(in the rows, 128 means zero)
Rotation paths and how fast each direction turns (degrees a step):
Each turn is a multiple of 5 degrees from 10 to 175, or 0.
Each row of a path follows its step; steps can be skipped.
path 1
step 3: [128 135 117 119 130 132 126 141 127 131 128 122 125 126 112 116 139 122
 130 110 115 134 119 127 130 126 131 117 131 132 119 126 119 119 139 122
 143 118 117 132 129 140 132 141 132 133]
step 17: [137 127 119 129 140 123 110 134 128 125 131 136 128 120 127 119 135 117
 126 119 121 150 121 118 127 133 123 116 121 123 132 120 114 122 123 129
 131 122 139 124 131 142 134 141 125 132]
step 20: [124 134 129 115 141 127 134 135 130 145 138 130 128 124 121 114 139 127
 129 123 129 144 131 122 141 134 134 135 144 131 120 125 127 130 136 128
 138 113 133 129 130 117 115 140 133 122]
step 22: [134 126 121 120 126 127 129 133 135 126 129 125 121 123 123 115 138 121
 127 124 119 135 109 124 126 141 115 125 132 122 117 122 135 129 124 123
 145 116 134 134 127 139 111 139 135 142]
step 24: [135 126 122 127 144 134 121 131 133 132 136 136 118 131 123 124 138 125
 126 105 122 142 123 134 135 140 133 117 132 127 128 131 133 127 137 118
 120 112 126 137 136 129 111 128 122 124]
step 28: [135 116 117 128 145 129 122 136 135 130 127 133 115 115 112 112 134 127
 131 124 123 121 127 122 142 124 133 125 139 118 134 121 123 131 136 131
 133 114 117 129 129 133 121 117 131 130]
step 31: [127 123 129 127 142 135 115 132 132 127 129 130 134 131 119 108 131 121
 122 121 125 150 135 136 132 140 138 112 122 143 126 136 120 134 122 134
 139 132 127 124 133 127 130 128 119 139]
Speeds:
[126 130 125 127 130 128 133 128 132 129 128 130 127 124 130 128 126 133
 130 129 129 129 125 128 130 133 125 127 128 126 124 127 127 131 129 128
 128 132 123 132 129 129 125 128 124 124] : 175
[126 130 129 126 132 124 131 128 129 127 130 128 130 130 124 126 130 128
 125 128 129 129 130 124 130 129 122 130 127 128 128 126 131 125 128 125
 128 131 130 130 123 131 131 126 133 125] : 145
[126 127 129 125 129 133 126 127 125 128 126 126 133 129 127 126 131 130
 129 129 130 126 126 129 129 128 131 123 127 131 126 133 129 125 130 127
 128 127 121 130 128 129 132 123 129 128] : 140
[126 124 127 130 131 127 129 125 129 129 128 129 124 129 123 130 130 126
 129 129 132 127 127 128 130 129 129 132 128 124 130 130 133 132 131 129
 124 128 126 127 133 127 127 124 129 129] : 80
[127 128 125 125 121 127 131 124 129 126 129 126 127 128 127 126 127 129
 133 127 132 124 126 128 124 129 124 126 128 127 128 131 131 131 126 130
 128 127 131 129 124 128 128 127 130 133] : 100
path 2
step 0: [133 125 119 130 126 120 140 138 132 126 135 134 127 134 122 138 138 142
 136 143 130 125 134 117 136 135 129 124 132 133 118 136 114 136 122 128
 129 124 131 123 121 136 122 142 140 149]
step 1: [115 123 128 132 131 140 131 117 137 129 134 129 141 146 131 129 131 122
 124 110 108 137 124 130 128 134 128 127 126 125 126 136 135 118 110 120
 121 127 120 130 128 124 121 115 120 122]
step 5: [134 126 138 133 131 137 123 135 121 128 129 141 142 137 126 153 114 131
 139 141 137 130 132 124 130 114 136 140 133 142 119 122 130 132 134 128
 132 125 126 123 127 137 133 136 132 130]
step 7: [123 136 127 129 125 143 123 122 128 131 132 125 140 132 128 128 128 134
 132 131 140 135 135 139 118 111 129 124 148 116 142 144 131 119 128 137
 121 126 134 133 126 123 143 137 128 122]
step 14: [126 129 123 137 130 138 136 120 135 125 133 140 137 137 120 125 126 118
 127 129 118 120 138 122 130 146 139 123 123 121 131 120 123 122 126 128
 132 123 121 137 138 117 120 105 141 137]
step 20: [118 117 121 144 133 138 128 121 121 142 128 124 129 136 135 131 119 115
 140 139 143 125 119 128 119 128 127 130 138 121 130 132 125 128 117 141
 138 127 128 136 123 111 137 135 127 122]
step 31: [134 126 143 131 132 112 125 116 137 139 131 125 133 145 129 125 132 119
 125 136 136 133 119 120 135 118 134 133 117 134 118 132 124 136 125 124
 144 134 127 129 132 139 133 132 146 128]
Speeds:
[126 126 131 129 128 129 128 127 126 131 131 125 130 126 132 127 133 132
 130 129 134 124 131 127 125 133 129 126 130 128 128 127 128 128 128 130
 131 130 132 128 129 130 127 131 132 127] : 160
[124 129 128 132 131 123 132 133 125 128 128 133 125 125 131 127 130 127
 128 126 125 128 126 125 125 127 129 125 131 123 126 132 129 128 125 128
 125 128 128 129 129 128 127 130 128 129] : 125
[127 126 124 131 131 129 126 127 125 127 134 131 121 124 124 129 127 133
 130 130 131 127 125 129 130 129 126 129 126 129 128 127 128 124 130 126
 130 127 126 129 128 126 125 127 129 128] : 120
